B =
[[727 363 327 404 699 530 268 453 187 440]
 [402 471 484 337 611 262 667 572 511 407]
 [262 602 347 752 349 293 766 414 324 425]
 [191 751 605 580 444 328 619 559 638 371]
 [654 401 572 424 196 719 323 602 511 441]
 [251 255 331 305 217 274 191 302 387 634]
 [188 365 582 597 385 664 432 685 479 377]
 [212 688 454 523 479 386 414 391 569 504]]
What is the top-right entry? 440
The entry directly above 597 is 305
The third entry on the diagonal from the top-right corner is 414
What is the entry directly below 187? 511
The smallest entry in the first column: 188
What is the top entry of the column that holds the smallest entry? 187
What is the entry just left of 305? 331
The entry directly above 523 is 597
The largest entry in the last row: 688
What is the entry directly below the largest entry? 619
The maximum: 766
What is the entry just left of the smallest entry? 453
The last entry of the largest entry's row: 425
The 1st entry in reading order: 727
The entry directly above 251 is 654
The fifth entry from the end, reading row by row -> 386
The entry in the bottom-left corner -> 212
What is the top entry of the column that holds the largest entry? 268
What is the 3rd largest entry? 751
What is the entry directly above 751? 602
What is the last entry, reading row by row? 504
What is the entry just left of 331? 255
What is the entry just right of 471? 484
The fourth entry in reading order is 404
What is the entry directly above 441? 371
What is the largest entry in the last column? 634
The third entry on the main diagonal -> 347
What is the entry directly above 331? 572

Questions about the row below.
1) Find the first entry from the right.
2) Find the second entry from the right.
3) Find the third entry from the end.
-17.3	-4.1	-0.2	9.4
1) 9.4
2) -0.2
3) -4.1

Questions about the grid below. Rows and columns are numbered from 0.
1) Report the entry at row 2, column 0.
2) Report the entry in row 0 and column 1.
3) Report the entry at row 2, column 1.
4) Report the bottom-right entry.
5) Report the bottom-left entry.
6) Report the entry just right of -92.
7) Report the entry in row 1 and column 1.
8) Report the entry in the top-right corner.
[[-69  83 -73  69 -89 -65  33  93  21  34  50]
 [-88  62 -64  51 -62 -61 -17  75  -4  54 -25]
 [ 65 -57  47 -70  70  47  13 -59  13 -78  14]
 [ 86  82 -65 -77  81 -63 -22  63 -27 -49  -7]
 [ 57 -68  55 -68  71  58 -77 -92 -81 -28 -50]
 [-74 -44  58 -50  29  45  53 -51  61 -44  56]
 [-42 -48  43 -39  16  40  42 -57  52 -15  69]
 [ 64  35 -45 -65  63 -39 -78  33 -44 -76 -73]
 [ -4 -77  81  75 -62  62 -65 -88 -80  57 -83]
 [-25 -45  39  89 -90  36 -38 -48 -46  77 -44]
 [-72  35 -43  55 -82 -36 -56  45 -69  48 -55]
 [ 56  65 -63 -29  80 -44 -97  66 -80 -49 -90]]
1) 65
2) 83
3) -57
4) -90
5) 56
6) -81
7) 62
8) 50

Read these off the table that follows.
1) The 3rd entry in reading order?
2) The entry directly above the smallest entry?
3) The top-right entry?
4) The entry just left of 24?
5) The last entry in the row that holds the largest entry?
6) The last entry, reading row by row?
7) The fourth-last entry, reading row by row?
8) The 3rd smallest entry?
[[  1  -2  -3  -5  -2   3   2  -1   0  -3   1   2   1  -3  -2]
 [-18   6  15  15  14 -14 -16 -21   0  29  -9   2   8  -3 -21]
 [ -8  14   6  15 -18 -14  -7  18  -8  13   6  -4   4   3  -2]
 [  1 -10  34 -36   6 -14  45  18   4  -3  11 -41  -3  36  18]
 [ 30 -34 -21 -46  38  37   2 -41  24 -34  -9  15 -14 -14   8]
 [  1  14 -12   5 -10  -6   2   9  -4  -3  -4  -4   4   8  -2]
 [  1   6   6  -5  -2 -14 -16  -1   0  -3  -9   2  -3   3   8]
 [ -8   6   6  15 -10  -6   2   9  -8  13   1  -4   4   3  -2]
 [  1 -10   6  -5   6   3   2  -1   4  -3   6   2   1  -3  -2]
 [-66  30  52  46  38 -49 -41 -61  -4 108 -30   8  23 -20 -80]
 [-28  14  25  15  14 -23 -16 -21   0  45 -15   2  12  -9 -31]
 [ 11  46 -39  46 -33 -40  -7  18 -25 -19 -30 -16   4  25 -11]
 [ 11  14  25  26 -10   3 -50 -31  -4 -50  11  27   1  -9   8]
 [ 30 -10 -21 -15 -18  20  10  18   4 -50  11  -4  -7   8  28]
 [ 11 -10  -3 -15  14  11   2 -11   8  -3  -4   2  -3  -3  -2]]
1) -3
2) -2
3) -2
4) -41
5) -80
6) -2
7) 2
8) -61

M =
[[ 629 -879 -519  145]
 [  19  414 -999  586]]
Which number is the entry in the top-right corner?
Answer: 145
Which number is the top entry of the column that holds the largest entry?
Answer: 629
The entry directly below -879 -> 414
Which number is the second largest entry?
Answer: 586

X =
[[8294 7248 8959 9475 8032 7460 7001 7511 7903]
 [4715 5130 6896 5726 5061 5532 4790 5036 6621]
 [6998 6906 6357 5686 8233 7766 7654 7142 6689]
 [6060 6335 3621 3875 5609 6898 7001 5791 5270]
 [5917 5151 5495 5873 4663 5153 4639 5690 6231]
 [3544 6090 4735 4712 4979 5034 3937 4882 4508]
 [4360 5385 4048 6045 4516 3280 3799 5418 4067]
 [9266 5997 8889 8757 7981 7246 8134 8105 8339]
 [8790 7625 9675 9462 8063 7579 7321 7982 8259]
 [4194 4926 5929 5915 4345 3925 2989 4936 5674]]
Indices start at 0.
The entry in the bottom-left corner: 4194
The entry just left of 7654: 7766
The entry just left of 7246 is 7981
Find the entry in row 1 and column 0.
4715
The entry at row 2, column 1 is 6906
Find the bottom-right entry.
5674
Find the entry directly above 5270.
6689
The largest entry is 9675
The entry just right of 5532: 4790
The entry at row 2, column 0: 6998
The entry just left of 6898 -> 5609
The entry in the top-right corner is 7903
The entry in row 0 and column 2 is 8959
The bottom entry of the column that holds the largest entry is 5929
The entry in row 0 and column 0: 8294
Find the entry just right of 3937.
4882
The entry directly below 6357 -> 3621
Find the top entry of the column that holds the smallest entry.
7001
The entry directly above the largest entry: 8889
The entry directly below 4979 -> 4516
The entry just right of the smallest entry is 4936
Find the entry directly above 4508.
6231
Find the entry directly below 4663.
4979
Find the entry in row 0 and column 1.
7248
Find the entry directly below 3621.
5495
The entry just right of 5130: 6896
The entry directly below 5034 is 3280
Find the entry directly above 8757.
6045
Find the entry just left of 3925.
4345
The entry just right of 4663 is 5153

arr =
83	157	112	22	85	150
152	71	56	28	51	147
108	183	190	227	203	107
154	86	172	194	196	179
100	177	94	40	63	97
101	170	177	205	183	101
165	166	69	227	143	79
160	66	53	34	51	149
162	164	66	213	129	71
153	101	167	189	197	175
167	170	65	226	131	71
Indices start at 0.
Give the entry just right of 108.
183
The entry just left of the smallest entry -> 112
Give the entry just right of 190.
227
The entry directly below 196 -> 63
Give the entry in row 1 and column 0.
152
Give the entry at row 1, column 1.
71
Give the entry in row 0 and column 1.
157
Give the top-right entry.
150
The entry just right of 34: 51
The bottom entry of the column that holds the smallest entry: 226
The bottom-right entry is 71
Give the entry just left of 107.
203
Give the smallest entry.
22
The bottom-left entry: 167
The entry just left of 86 -> 154
The entry directly below 40 is 205
Give the entry in row 0 and column 0.
83
